Rotation paths and how fast each direction turns (degrees each step):
Each turn is a multiple of 5 degrees from 10 to 175, or 0.
Each row of a path follows its step; steps can be skipped.
Rotation 1:
step 0:  21  11  26  15 -12  33  30  53  39 -22 -49  14  -5   6  38   0 -29  -2  18  23  -1  -2 -16  11   0   9 -24  -4  -8  12  34 -34  12  10  38  30 -11  12  12   3  40   7  -6
step 1:   0   9  21  13 -20  29 -29 -10 -23 -25  -8  -3  -8   1  37  -5 -11   5 -43  17   4  17 -23 -10  11 -49 -22  29 -41   0  15 -35  21 -20 -56   1   0  -8  39  -2  11 -17  22
step 2:  46 -52 -13   8   9  40  -6  29  36  10 -15  31 -20   8  -8 -15  11  18  -4   5 -13  21 -15  13  15  -4   1  41 -11 -22 -47 -35 -23  -9  -2   7  23  -7  22 -13   8 -24 -40
step 3:  23 -46  27   0  15  -1  27   7  16   4  -5   6  58  13   3  -1  23   1 -25  -6  -4   3 -21 -58 -17 -37   7   0  19  21  25 -33  42  13   4  -4  27 -23   6 -16  26 -26   7
step 4: -11 -13 -25 -32  10  54  10 -11  24 -11 -24  12   6 -25 -14  44  16 -16  -2 -25 -10  15 -21  10   0 -34  -3 -21 -16  21  13 -14 -10 -48 -17  36  60   1   0  -2 -24   7   9
step 5:  19 -37 -12   8  37 -21  22  44   2 -23   6 -43  -6 -42  16 -29  16  -9 -12 -13  34  19 -47  13  15 -13 -19 -18  23 -20 -23  -8  26  13  -5  28  34   0   7  25  -3  11  14
step 6: -26  24 -11  -7 -24  40  12  19  10   4 -30 -18   2  -8   8 -10  54 -21 -20 -15 -10  13 -15  14  12  -1 -30   8   8  -8  10   3  63 -28  24   9   3 -11 -45  10  25 -40 -26
step 7:  19 -11 -16 -25 -10  37 -10   5   4  -6   4 -28 -12   9  63 -25   0  -8   9  59  22  24  12  16   8   4  19 -38 -34   8  14  -5  29  15 -14  -3  57  -3  -8   4 -19 -22  -9
step 8:  21   2   2 -26  16  20   4  29   4  14  -3  32  -5  34  55  32 -12   3 -18  11  19   3 -31  -9  53  17 -51  21  13  11  -2  -7   3   9   7  18  -2 -40  -5  51   1  -3 -18
step 9:  20 -10   4  20 -10  -9 -42 -20  30  29 -24  -3 -15  -6   4 -13  26  30 -50  19  43   1  -2  -9  -6 -31 -10  -1 -11  -1  42 -29  16 -24   0   6   0 -54   0   2 -41 -12 -22
step 10:  27 -41   1 -17 -11   9   1  17 -22  23 -28  25 -20  -2  -8  27 -30  26 -14  -7  -9  33 -11  19   6 -26   4 -16 -20 -16   1 -48  -8  19  67   4  40   1 -32   9  -1 -11   5
Speeds:
  0  10   6  -1  -9   4 -12  13  -6   0   3   0  11   6 -11  -7   9   3   5  10   1   1  -6  12   9  -4   2  -9   0   9  -8  -2   0  -2  -4  -6  -1   4   6   7   9  -2  -1 -> 65
 -3   6   3   6  -5  -9   9  -4   4  -7  -2   6   4   2  -2   6  10  -1  -4  -8   4   2  -7  -2   7  17   0  -3   0  -1  10  -2   6   0   1  -6  -5 -16   9  -1  12  -7   8 -> 135
  5   3  -5   3  -2   3   0  -6   7   6   5  -9   1  -1   8  -1  -4   9   4  -1  -2  -1   1 -12   5  -1   5   5 -10  -1   1  10  -4  -5   1   0   0   7  10  18  11 -16  -7 -> 60
 -4   5  14  -3  -3 -11   0   6   8  -8  -5  -3  12  -2   8   3   0   3  -7   6  -8 -12   1  -6   3  -9  -4  -2  10  -5   1   8   3 -11   7   5  -7   0   0  -9  -4  -5 -10 -> 130
 -8   8   0   3  10   5   0   5 -15   5  -5  10   0 -10   3  -7  -2   2   2 -12  -5 -10  -1  -8  -5   0  -8  -6 -11  10  -3   0   4  -3  -5  -9   1  -9   2  -1  -7  -7  -9 -> 145
-10   4  -6 -11  -7  -1   2  -7  -6  -2  12   5   2   1  16   6 -14   5   3   0  -2   4 -13   1   7  -3   2 -11  -7   2  -3  -3   0  -6  -1   6   5   2   6 -12   4   8   3 -> 110
Rotation 2:
step 0:  12  -5  36 -23  -8  -1  -1 -10  -5  -6 -28  13 -13   4  37   6 -18 -41  -1  17  23 -10   3 -13 -32 -26 -44 -28   2 -20  -5 -14 -40 -31  26  18   7 -35  -7 -39  18  23 -19
step 1: -17   6   8  -9 -23  -8 -14 -16 -24 -20 -30  17 -24  36  -4 -18 -29  -1   1 -40 -34   9 -12  -4   1 -21  49  22  -2  23 -10  45  32 -14  -3 -19 -37  14 -15   6  -5   3  34
step 2: -25  28   4 -10 -18 -29  -3   3   9  34   4 -20  24 -31 -25  25  17 -60  23  -1   0  -3 -29   0   2  -2  -2 -10   5  13   0  -4   1  17  28  35  44  11 -12 -24  43  26  -2
step 3: -26  -2 -30 -15 -25 -36  22  18   5  17  -2 -32 -46  37  12  -5 -12  24  18 -19 -11  22   9 -12   9  26 -25  26  27   8  29 -18  12 -22 -37 -25 -30  -5   8  25  -4   9  -6
step 4:  33 -19  -8  10 -12 -12  26  11  22  -8  28  14  43   2  13  37  -6 -31  -7  53 -16 -22  13 -34  -3 -13  20 -22  28  29 -22   8  16  13  -5 -10  14 -27  11 -29  12  23 -12
step 5: -10  -8  11   0  20   7  29 -43 -22  18 -32 -14 -42   7 -11 -20  10   4  -5  13 -16   4  30 -18 -11   0  -7  25   2  18 -11 -51  35  -8  15  23 -48  17 -19 -21 -20 -31   0
step 6:   8 -16  48 -12  -8 -17 -28  26 -16 -22 -22 -33  24  49   5  31  -4 -14   1  26 -19 -13  -1  25 -26 -12   0 -13  24 -31 -21  20  -8  17  13  15  30  32  31  -7  -4  14  -8
step 7:  17   2  28 -11 -14  -9  14  -4  23  -7 -28  13 -33  -8 -34   6 -11 -12  15 -34  34  49  22 -17  20 -17   9  -6  -2  34  35  10  14 -46  30  20 -23   3   7  27  -2 -13  -5
step 8: -28  18 -15  38 -40 -44 -20  29   7  -6   2  15   9   4  -1   5  -4  -4  32  18   7 -12 -34  21  -6 -14  24  15 -12  -2 -44 -31  10  12  26 -32   3  10  14 -16 -14  43 -23
step 9:  19  29  -6 -35  10 -47  14  15  -1  11  -1 -35   1 -44  18  -2 -19  16 -23 -13 -35  11  39  -3  25   5 -22  29   2  44 -13  -2   7 -17   5  25   9 -21 -26  25  -5 -15 -12
step 10:   9   4 -18  -1   5   0  37 -16  -2   1   7 -28  14  35   6  32  23 -28  41  25  18 -52 -11 -15   9 -16  26  46   6 -34  -7  10 -19  -6  -7 -31  -8  -5  22 -10 -22 -14 -26
Speeds:
 16  -8   3   2   6  -1   1 -10 -16  -4  -6 -10   0  -5  11  -4  -1  -4   2   8  -2 -11  -4  -5  -7  -9  -1  -1  -7   0  -2   2  -1  -5 -11  -2  -3   4  -9  -6  -4  -9  -4 -> 70
 -2   4  -5  -9  -8   9  13   8  -4  -8 -13   6   0  -3  -2  -5   0  13   3  -3  -6  11  -8  -5   7  -6  -2  11   3  -1   4  -2   5   1  -8  -3  -4   8   3  -6  -4 -13   2 -> 170
  6  -2  -2  11  -4   5  -6   5  11  -2  -2  13  -6   2   1   0  -3   5   1  10   6   9  -5 -11  -1  -5  -1  -5  -2   4 -12   3   6  -9   1  -8  -9 -13 -11  -7  -1   6   6 -> 100
Rotation 3:
step 0: -10  13  -1 -13  -3  -7  -2  15  -5 -15  11  -5  -7  -6  15  46  12   5  -4 -23   6  27 -12  -7  21  13  49 -37  19  -4  47  14  14 -39  38  21   3   1 -28   7  24   4  41
step 1: -27  -5 -28  25  21  24  21  28   9   3   6 -19 -17  32   4   6 -17 -12  42 -37 -24  19 -18   9 -11  17 -14  14 -18  39  -4  44 -16  -9  19   5 -25 -23   6  25  24   1 -14
step 2: -29 -50   1  -8 -22 -22  17 -29 -29   9  13   8  -7 -31   7  30 -32  29   9   6  21  27 -20  36  19  15  -2   2   9  43 -15  15   3 -18 -24  -2  20 -18  -2  -8 -14 -27  -3
step 3:  -1 -14  39   9   2   3  -2  26 -13  -7  14  29  17 -18  -3   9 -27   8  20 -34  11  -3 -23   1   0   4 -10 -18 -12 -20 -17  -2  38   7  59 -13   0   5  61  18 -27 -11 -15
step 4:  11  12  -7 -26  -2   6  -1   4   2  22 -14   5  -5 -17  16 -37  24   5  -3   1  24  -7  15  11   4  20  41 -29 -33  28 -12  18  40 -24  -6  30   1  10   7   7   6 -22 -68
step 5:  -4  35  18 -26   9  24 -20 -22  44 -29  11 -21  -8 -50  11  19  24   3  -3 -10   1 -16 -23   3  19 -17  18  16   6  41   4  33  12  24  24   6   4 -18  30 -26   0  10  15
step 6:  10  -7   0  30  -2 -10  10 -26  16  20  23  -5  15  16  28 -29 -14   9 -15  20  31 -17 -28  -6 -30   3 -13  40  20 -17 -11  50   4 -10  34  40 -21 -34  -7  -9  14   3 -23
step 7:  11   7  39   4 -32  -1   1 -24   5  -1  24 -32  20 -45  -2 -22 -24   5  -6  -2  15  26  -2  24  21  -4 -18 -34   6  -6   6 -30 -52 -15  -8  -7 -18 -27  13 -15  27   9 -31
step 8: -19 -12  40  -5  26 -37 -13  20  -2  11  -3 -11   9  10  11 -20   8  25  -7   7  -2  27  27  -1 -14  13   8 -20   1 -12  39   7  -5  10  61  12  51   2  16  -3  24  35   4
step 9:  14  -5  22  15  46 -18  15  25  27   9  -2  26  13  -9  -3   7  11 -14  -9 -24 -21  16   9  26   1  -1   8  -5 -27  30 -28  31 -18  11 -21   1 -22  17 -29  -7  59  17 -27
step 10: -32  -1  23  -3   4 -39  -9 -28  -5   4 -23 -11  15 -44   8   9   0  -3  10 -23 -38   6  -8   6   1  15 -33  -8  44  21 -12  19  14  -7 -13  52   1  13 -17 -11 -12  -6  42
Speeds:
  3  10   7   3   1  12   0   8  10  -9   3  -1   1  -6  -8   6  -5  -6   5 -13  -8   0  -5   2   7  -6  -6   1  -5   0  -6  -6  -9  10   1 -14  -9  -1  10   0   3   3  -2 -> 170
  0 -10  -6   5   1  -9  -3  -2  -6  -1  10   2  12  -9   0   9  -2   6  -8  -3   0  -9  -3  -9  -5  -4 -12  10   9   9  -8  -4   4  13   0  -1  -6  -2  -9  -2   5  -8  -4 -> 95
  3   9 -12  14   6   2   5  -3  -7   5   1  -5  -3   2  -3   0   4   5  -6   4   0   6 -12  15   2 -11  -1   7   7   6  11 -11  -7  -5   8   6   0   2   8   4   3  -7   1 -> 65
  7   7   8   2  -5  11   0  -6   4  -2  14 -10   1  -4   4  -9   8  -9 -11   9   9   4   3   4 -14   6  -1   6   0  -5   7  -5   7  10   1  -4   1  -5  -5  -4   5   4   0 -> 40
 -1  19  -5 -14   0  -6   7   1  11   4  -1   3   9   0   2   1   9  -9 -14  -6  -3   3 -11  -7   2   0  -1   3   2   3  -4   0   5  -3   0   6  -2   3  -5   7 -13   4  -1 -> 65
Rotation 4:
step 0: -14 -73   0  -4 -42  -8  -6  -3  -3  -3  20  42 -21   1   5  12  34  10   4   2  12 -20 -19   5  38  24  34  16  -7   4 -16   4  35  15  -6 -48  24   2   2  15  -1 -10  -3
step 1:  21  21  22 -12   6   2  20 -11 -11  27 -25 -22  -6   0 -20   1  10 -33   7 -19  27  36 -24   3 -31   3  20   7 -25  -7 -23 -33  54  22  45 -37  -4   1 -22 -31   2  15  -5
step 2: -11 -34 -22  26 -23   7 -15 -12 -61 -11 -19 -12  12   1 -16  16  22  17 -38   6 -29   7  20  -6   1 -32  19  18  24 -20 -36  -4  12   0  -9 -24  17  -5 -42  33  13  21  -3
step 3: -12   5   6 -32  18   9  -8 -20 -42 -39 -33 -32 -17 -39  39  15 -15  -5  31  -4  15 -21 -27  12 -11  15 -15   1 -17   0  12 -33 -12  32  31 -19  12   7 -19   7  31  -4 -26
step 4:  -7 -26 -20  11 -25 -22  23   1  16 -16 -47 -29   9   5  -6  25  15 -10  49  36   3  13  -1  -6  27  -4  40   1  27   5 -19  36 -11 -10 -11 -41  43 -23   6  11   3   4  -5
step 5: -23  35 -28 -23 -22  35   2 -16 -16  15 -27 -28  -1  -4 -26 -11   5 -23   1 -35  29  14 -16  33 -11   1 -11 -36 -15  26  36  -1  -4  -9 -14 -49  -1  31 -13  -5  17  25   3
step 6:  22 -19 -19  -8 -26 -25 -18  13   9 -24 -23  30  16   4  23  33  22  22 -28   3  34 -13   2   7   1 -21  -7  -9   9  -8 -22 -14  13  17 -49 -47  35  16  12  40 -27  13   2
step 7:   1  -4  19   6  -1   5 -17   9  16  26  -8 -18 -39   5   8  29   6 -24  15 -42  16 -24 -23  32 -41  24  16 -11 -21  -1 -17   7  32  13  23 -46 -16  17   2  17  38 -38 -12
step 8: -18 -29  25  -2  -7   9 -17 -25 -21  27 -13  44   1  11 -46   7  12  -9  -6  23  18   2 -12 -18  21   2  52  12  35 -14 -22 -16  26   6 -23 -43  19 -24 -16   6 -10  19 -26
step 9:  47   6 -12   9   0  18   6 -35 -32 -26 -36 -25 -16  -7 -26  -1  21 -33 -20 -41  -6  -7   3   0 -17  -5   1   1 -27  -1   2 -36  12  39  31  -8  24  29 -32 -22  19  -3 -20
step 10:  -7 -24   3  23  -4 -20 -10 -12 -13  11 -48 -24   2  22  37  21  -2   9   3  55 -27 -15 -11   9   8 -31   3   8  21 -16 -18 -39 -17  -4  -8 -31  29 -15 -30  38  20  12   9
Speeds:
  0   9  -5   2   9   5   0  -8  -9  -2  -5   2  -7 -10  -5   6   3   2  -4   5  -7  -6  -4  -8  -9   3  16   7   4 -17   6  -1   1  -4   8   5   3  -3  -3   2  -7  -9   6 -> 55
 -2  -5   8  -1   3  -6  -6  -2  -9   4  -9   1  -6  -1   1   0   7  -5   4 -11  10  10 -17   0  -2 -13  -5 -12  -8  -7   1   1  -9  -6   5  11  -4  -1   3  -5  -2  -4   0 -> 175
  4   1  -5  -1  -7  -1  11  -6   2   0  -2  -8   5   3  -1  -7   6   3 -21  -2   5   1   9   0 -11 -14 -11  -1   4  -9   5 -12   3  -8   0  -1   2   3  -4  -4   1   6   7 -> 95
  8   9   4  -1   1   3  -1  -5 -10  12  -5  -6   3  -2  17 -15   2  -5   2  -3   2   2   9   1  -6  17   0  -2   2  -5   1   1  -7   6   1  -7  -9   7   6  -7  -1  -3  -4 -> 175
 10 -19  15  10   5  -1  -4  -5   1   5  -2  12  -1   0  -2  -4   3  -3  -4   8  -9  -2   0   2  -8   0   3   3  -6   7   5  -4  11  -1   5   1  -4  11  -8  -5  -2   5  -3 -> 45
  4 -12 -11   7   2 -12 -15  -3  -2   4   3   3  -2  -3   3   0  -6  -2  -9  12   6   9   7   1  12  -2   4   0   3 -15   3   9   0   2  -3  -4   5  -5   7  -4   6   5   3 -> 175
  7  -4   4  -3   4   3  -4   6  -8  12  10   1   6  -2  -4   5  -2   7 -13 -13  12  -6  -2   0  -1   4   3   5  -4   4 -16  -1  11  -4   6  -5  -2 -10   9   1  -3  -4   6 -> 55
 -5 -13   8  -3   9  -3   8   4   5  -3   2   2  -4   3   4  -9  -5   4   9  -2   1  -8   1  -3  -3   4 -12   1   2 -14   4   4   1 -10   6 -15   9  -5  -1   1   4 -13  -1 -> 100
Rotation 5:
step 0:   1 -12  43  19  32   8 -18 -28  -1   3 -17  -7   8  24  -4 -41  28   6   1 -25   9 -11   9  32  17  23  28 -29 -17 -11  -4 -34   3  -9 -23   9 -23   2 -17 -31  18 -18 -22
step 1:  11  13  -5   2   2  -1   4  -6 -32  17  -3  -8 -11  21   9 -41   5  43  10  21  11  49  10   8 -18 -19  11  13  18  29 -12 -33 -10  53 -29   4  -1 -18  15   6 -16  17  10
step 2: -13  -8  17 -33  48  16 -11 -17 -16  30   5 -17  12 -26  -3  57   3  15 -15  33  23  -8  11  29 -23 -16  -3  23   5  23  27 -10 -19 -15  -1 -17  -3 -14 -16   6   3  12  12
step 3:   2  -1 -27 -34   9  -3 -26 -14  23 -23  12  42 -11   5   9  16 -21 -25 -13 -44  36   3 -30  45  -9  16  20 -19  -3  34 -19 -16 -19   7 -11  -3   9   4 -14  -1  -4  -6  -8
step 4: -13  14  12 -10  -4  14  19 -14 -10  14  29  15   3  78  26   4  26  18   8  -8   9  21 -22  11  20  23   3   7 -26   8  28  14  26  16  22  -2   5  28   3   9   2  -8  24
step 5:  12   3 -29  45 -13   4  20   2   0 -14  17  -6  16  24 -33  12  -8  10 -19  21  20   5   2  10  11  -9  12  21  14  20  15 -18  34 -36 -29 -25 -19 -40 -14  25   7  -9  31
step 6:   8  32  -8 -19  28  17   0  39  23   2 -24  -5 -29 -28  19  12  18 -18 -38  -9  -3  15   5  -3  -8 -28  29 -23 -16  21  -5 -16  47 -25  23   0  12  -9  14   2   0   6  26
step 7:  20  -6  19 -19 -48  20 -10  18  23 -16  20  -3   4 -17  30  16  11 -19  25 -19  29   0 -15  21  27 -24   2  10 -10 -34  36  -1   6  11  -8  43  10  -7   1  23 -23  12   8
step 8:  11 -11  43  -7  11 -13  26 -20  13 -30   6  -4  16   1   7  -6  15  -4  18 -16 -24  10  20 -33  50  33   9   3  12  26  -5   0  -8 -42 -24  -3  15   9 -20  38 -15  -9  18
step 9:  18  -7  -9  22  -1 -14 -29   7  15 -13 -50  14 -15  -2 -23  -9 -20  21 -15  11 -34  30  15   6  -5 -16 -12   0  -9  -8   7  29   6  15 -20  -5  17  21  -3  10 -19 -10  67
step 10: -20  -9 -12 -30 -20  40  13  -9  -4  -9  -3  -7   7 -15   4   2 -14 -28 -13  46 -11  13  23 -18 -48   9  -1 -43  -6 -35  26   7   2 -12   5  17  16  -2 -30  21  12  19   7
Speeds:
  4  10  -1   2   6  -4   2  10   4   6 -16  14   1   2  -4 -10   1  -4   4  -6   9  14   1  -2 -10   5   1   8  -2   1  12   7  -1  -1   6   4  -2   3   2   0  -8   4  -8 -> 130
 -7   1 -11  13   4   0   7   2   2   7   9   2  -3   9   0  14  -9  -2  -4  -7  12   0  -6  -4   0   8   0   1   6  -1  -6   8  11   1  14   7   3  -6   2   0   9   0   2 -> 45
 -8  -6   2  -1   6 -12  10   1  -7   3   0  -1   0   0  -5  -6   4  11   4  -2  10  -7   1  17  -9  -2   8 -11   7   0   0  -2 -12   6   4  -5  -6   5   6   1  11   6  -2 -> 25
  6   7  -7   2   6   1  -3   5  -7   9  -3  -8   5   3  -8  -9  -3  -2   4   0  -9  -4  -1  -2  -8  -7   3   5  13   0   5  -2   8   3  -4  -7  15  -3 -13  -1   9   7  12 -> 90
  1 -13   1   8  -2  -5  -6   5   7   2  -4   6  -7  -9  -2   0  10  -4  -5   3   6   5  -1  -2   9  -2   0  -1   6  14   1   5  -6  -7   4 -11   1  -2 -13 -17   8  -6   4 -> 120
